One vector is turned by the same rotation once a step. Each row is the vector after some number of steps, and that number follows the row.
The counts run from 0 to 302.
[ -2  22  -9   6   0 -24  -5 -20 -17   0   0   9   8   5 -22 -11  -3  -2
  25  -7 -12  -1  -2  37 -26   5 -30   3 -46 -31 -30 -46  31  10  18  18
  12  10   6 -19  16  37  29  21   5 -18]	142
[-15  14  22   1 -13 -17  -3  11 -23   9 -35  -1 -39  -9   6   9  -3 -12
  -7  14  29 -32  -3  27   2   2 -17  -1 -19  -1 -12 -14  53   0 -11  -9
  40  -7  23 -26  27   9  39  -6 -35  15]	124
[ 19 -24  40 -14  13   0 -15  22  33  -1   5  14  -4 -21  15  17   7  -7
 -31  16 -11 -12  -1   7  28   8  13 -29  -7  52  22  11 -21  -8 -28 -27
  32  -6  32  -8   1 -27  -2   3  31  30]	92
[ 21 -34  38   0   3 -28  -7  13 -27   7 -16  45 -15  -6   3 -29  23  -7
  -5   1  -2  -8  12 -13   2 -20 -11 -32  -7  10  38 -38  33 -30   3  -9
   6 -15 -29   9   9  25 -15   7  20   9]	290
[ -5  18 -20  -7 -10 -45  -5  36 -30 -13 -16  20  26 -12  20  12  19 -12
 -23  38  17 -23 -10  -6  11 -21  11 -24  -8  15   8   2  22 -18   7  -8
  14  31  20 -16   0   3   1  13 -21  40]	113
[ 16 -18  -3  14 -19 -19 -16  -8   8  -9 -15  -4   5  24 -16 -65  16   0
  22 -18 -44 -13  10  -2 -19  -1 -18  13  -5 -10  22   3   9  23   0   4
  -3  -3 -28   2   9  33 -53  -1  16 -32]	173
[ 35 -14  30  -1  24 -29  -2   9  -9   3 -14  62   7 -20  12 -17  24 -15
  10  -3  -8 -12 -10  -6  28  -7 -16 -50 -26  -1  27 -35   1 -25  -5  -8
  -4 -12 -11   9   7   9 -21  24  31  -6]	282
[ -6 -18  35   8  21 -14  23  -2  38  -6 -19 -14  -6   9 -32  -8   8   0
  -1  -6 -26 -43  22 -15 -20  -8   9  23   9  46  37   0 -16   0  26  18
  -4 -23 -18  10  -8  16 -13  -5  21 -10]	195
[ 13  -5  -1   2 -10 -23 -19   1 -25 -19   5  15  30  27  -9 -37  35   8
  -1 -24 -11  15  33   2 -31 -14 -10  -5 -16 -35  -8 -53  10  -8 -10   7
 -11  11 -19  10  -4   4 -22   8  11 -22]	160
[  5  27   7   0 -12 -21  -1  27  23 -13 -43 -11  19   1 -21 -20 -41 -42
  14  25 -16 -45  10 -13 -22   0 -23  13   3  11   2 -12  17   1  21   1
  15  -7  17 -24   6  -5  -2  -7  12   6]	5
[  1 -26  -3  14  34 -15  32  -9  19  13  18  47   2 -25 -12  22  39  16
 -20 -13  -8 -15  -4  -3  -7 -23  13 -30  -7  39  27  21 -40 -16   8   7
  18   4   4  15  -6  12   8  16  24  16]	82
[ -2  36  11  -6  -1 -32  -8 -15   5   7 -14  -9   3   2  -3   9  -8 -15
  35  -8  -5 -11 -15  37   5  25 -27   0 -46 -37 -33 -41  28   7  15   0
  13  -4   6 -24  32   6  13  -1   2 -14]	141
[ -1  20   7  -3 -14   6 -13  -1   6 -17  26 -41  24  47  -6  -1 -19   5
  -2 -32   7   1  30  17   5 -25 -35   8  -3 -35 -32 -30 -12  16 -26   3
   4  26  34  11 -14 -28 -24 -33   0 -12]	32
[  9   5  19  38   7  -1   1  -6 -28  14 -24  29 -29   6   3   4  21 -12
 -23 -27  14 -23 -14  10   3   9   2 -27 -54   5 -36 -13   1   8 -31   6
  10 -23  23 -36  19  21  13  21 -18 -17]	259
[-26 -26   3 -15   7 -51 -10 -12   0  -4   4  23 -19  29  -8 -38  15   4
  21   0   4   9  16  19 -13   0 -21   2  12  -1   7  -4  55  -7  45 -25
  12  18 -27  -3   3  17 -17 -13  -4  27]	302
[-19 -16  29  25  10 -10   7 -28  27  15 -18   4  -7  21  -7  21  16  22
  -6 -37  15 -16 -14 -10  25  15   7  -5 -18  16  -5  58 -40   3  -6   8
  -7 -25  -3  13  -2 -12 -32 -13   8   3]	67
[-25 -29 -18   8  42  -8  21 -11  24  15  15  41 -11  -4 -10  22  46  30
  -5 -26  13  -4  -4  22  -9 -21  19 -20  -9  40  -5  26 -31  -5  14 -14
  23   1 -10   0 -13  -3   8   2  22  27]	81
[-24  25 -11 -12  17   7   8  -7  28 -16 -15 -39   9   6 -19   6 -31 -17
  38 -12   0 -24   1  30 -12 -12 -43  32   2 -19 -20 -48  16  -5  26  -7
   7  32  15 -11   1  -2  19 -24  -1   0]	15
[  7 -20  -1  19  24  -8  -9 -14  49 -10   2  14  20  -2  -3  -2   9  13
  -1  -1  -1   3 -10  10  29  -1   2 -23  -1  24   6  58 -66   5   5 -27
  28  12  20 -10 -16  -8  11  21  23   4]	79
[-37  23 -34  17 -12 -26  17   0 -26  26  -6  -3   2   9  17  48  10  14
 -23 -22  17 -47 -29  12  19   2  21  -9 -28  15 -27  21  -1   2  -6  15
  -3  22  21   2  -4  -1 -11 -11 -35  16]	241
[  1  19  18  -6   0 -12 -13  11   0  -8 -17   8   6   8  -7   6  28   1
  35 -37  15  -8   9  23   5  -9 -11  -2 -36 -44 -13 -61  23 -12  -8  11
  -1  -3 -32  13  22 -27 -10 -15   8 -25]	154
[ 27 -22  43 -11  20  -9 -21   0   5   2 -15  50  -1 -18  15  -8   0 -15
  24   1 -11  -7 -15  15  47   6 -33 -40 -23 -13  13 -23   3 -34  -6 -37
   8  -4 -13   6  21  -8 -13   8  26   0]	283
[  6 -31  36 -17   0 -44  -7   6 -11 -25   2  41  15  14 -10 -42  26   1
  -5  16   6  17  24 -14  -3 -14 -14 -15  18  -8  30 -17  29 -34  24 -24
  -5  13 -17  -1  -4   4 -34  10   8  11]	295
[-15  19 -17  21  -5 -29  20  -4 -15 -15 -23  15  41  -8  10  31   7  10
 -28  -2  26 -33 -27   0  35  -9   2 -31 -29  -6 -21  15 -38 -22 -15   9
  -6  18  32   5  -1  -9   1  15 -46   1]	248
[ 16 -28  45 -15  -2 -19 -34   9  11 -12 -24  16 -12  19   6 -41   4 -20
  18   8  11   8   8  13  33   9 -24 -14  -8  -9  16  -8  31 -13 -13 -50
  26  -1 -12 -10  16 -15 -20 -16  16   9]	292
[ 10  17   4  34  -7   0   6   1 -19 -16 -35   3  18  -8   0  -1  -7 -26
 -12   6  -1 -29 -17  -7  42   8  -7 -31 -43   9 -11  10 -41  -7 -36   3
  16   1  39 -29   5  14  21  26 -34 -19]	252
[ 17 -21   6   9  22 -20  -4 -23 -10  30  -4  59 -31   4   7  -6  12  -7
  18 -24 -15   5 -27  45  15   9 -35 -30 -37  -8 -14 -24  18  -5   1 -27
  15  -6  -7 -12  27  20   7  20  24  -6]	276
[ -2  37   2  11 -18 -22 -11  -2 -30   4 -10  27   3   8 -18  22   5  -8
  11 -16  42  -5   3  24 -24 -11 -28   7 -22 -27 -41 -29  47 -10  12  29
  24  10   5  -4  29  -2  28  -2  -8  15]	137
[  5  -6 -16 -21  -8 -52   8  12 -33  23 -10  24 -12 -27  20  14   4 -16
 -28  30 -26 -35 -14  10   7   5  10 -25  -7  46  20  -7  37  -4  21  -1
  16   5  24 -16   4  30  -6  13   6  32]	108
[ -9 -15  -5  14  15   2  12  -2  38  -9  17  -7  11  23 -38 -27  12  14
 -18  -8 -10 -12  28  -9 -55 -24  -6  17  30  35  10  33 -28  17  28   5
   4  13  10 -11 -18  10  -2 -11  22   2]	199
[ 30 -30  -6  17  11 -11 -13 -20 -15  13   7  58   2 -11   0 -35   5 -16
  10  -6 -23  12 -14  23   1  -7 -38 -36 -19 -16  -3 -21   7  -6   2 -16
  16  16   5 -18  11  28  13  37  23  -9]	277
[ -1  43   4  -4  10   7   8  34  27  -7 -22 -34  12  -1 -21  17 -17 -24
  20 -21  20 -34  25   9  -9 -14 -19  21 -16 -12  -9 -43   1 -12  -1  14
  10   5  12   3  -8 -35  -4 -37   6  -6]	19
[ -2 -25  39 -20  -3 -40 -18   6   7 -19 -14  40  16  20   0 -16  11   2
   4  12  39   9  11 -11  16  -7 -26 -19  17 -20  19  -9  32 -41  14 -22
   8   2 -26  21  13 -24 -27 -19   4  26]	296
[ 18  47  -3   6  -4  -8 -16   3   4  -7 -16  12  32   3 -13   9   3  -6
  29 -29  34   9   5  24 -10 -15 -31  -6 -34 -52 -32 -30  16 -10  -8   9
  19  17   0   8  25 -23  20  -9  15   0]	145
[ 34  -2  28  10  12 -38  -8  12   8  11 -18  64  23  -9   8   5   2 -19
   4 -16   8 -12 -24   1  38   8 -11 -41 -35 -12 -13  -9 -15 -16 -11  -9
   4 -17  -3  -9  19 -11 -19  21  34  -1]	274
[ -3   3 -48   4  -6 -35 -11  30 -40  -3   0  28   4  -8  18  -6  22   2
 -24  17   3 -12  -9  13 -13 -29   5 -25   1  23   3  13  42  -3   5 -18
  34  37  24 -27  -8   8  11  10 -23  35]	112
[-13  -9 -18  18  -7  -8   4 -23  -4 -18  15 -24  36  22  -6  -9   7  29
  -8 -16 -23  -7  11  -5  24 -20 -23 -14  -6 -24  23  11 -48  -5 -10  11
 -18  29   9  35 -25  23 -44  -3 -20 -29]	48
[-11 -24  30 -10   9  17   1 -36  67  -5 -14 -19 -21  32 -36  -5 -19   8
   8  -6 -11 -16  12  19  -9   4 -22  30  31  30   7  34 -11   6  15  -8
  20   3   4   1   7 -11   5 -32  22   7]	197
[-17   3 -17   4  -9  -8   4 -18  12   7  25 -22  23  30   0  22 -12  24
  12 -45   5  -8   6  20  20 -18 -30   7  -7 -40 -14  -8 -24   6  -1  10
 -24  29   4  47 -15 -16 -44 -39 -13 -11]	41
[  4 -27  11  -2  32  15  11   9  -4  24  20  41 -33 -18  -3  20  43  16
 -33 -17   2 -18   6  16 -14 -20  15 -23   3  51  16   6  -2 -19 -10  -3
  34  -8   0   5  -8  -4  20  -1  14  37]	90
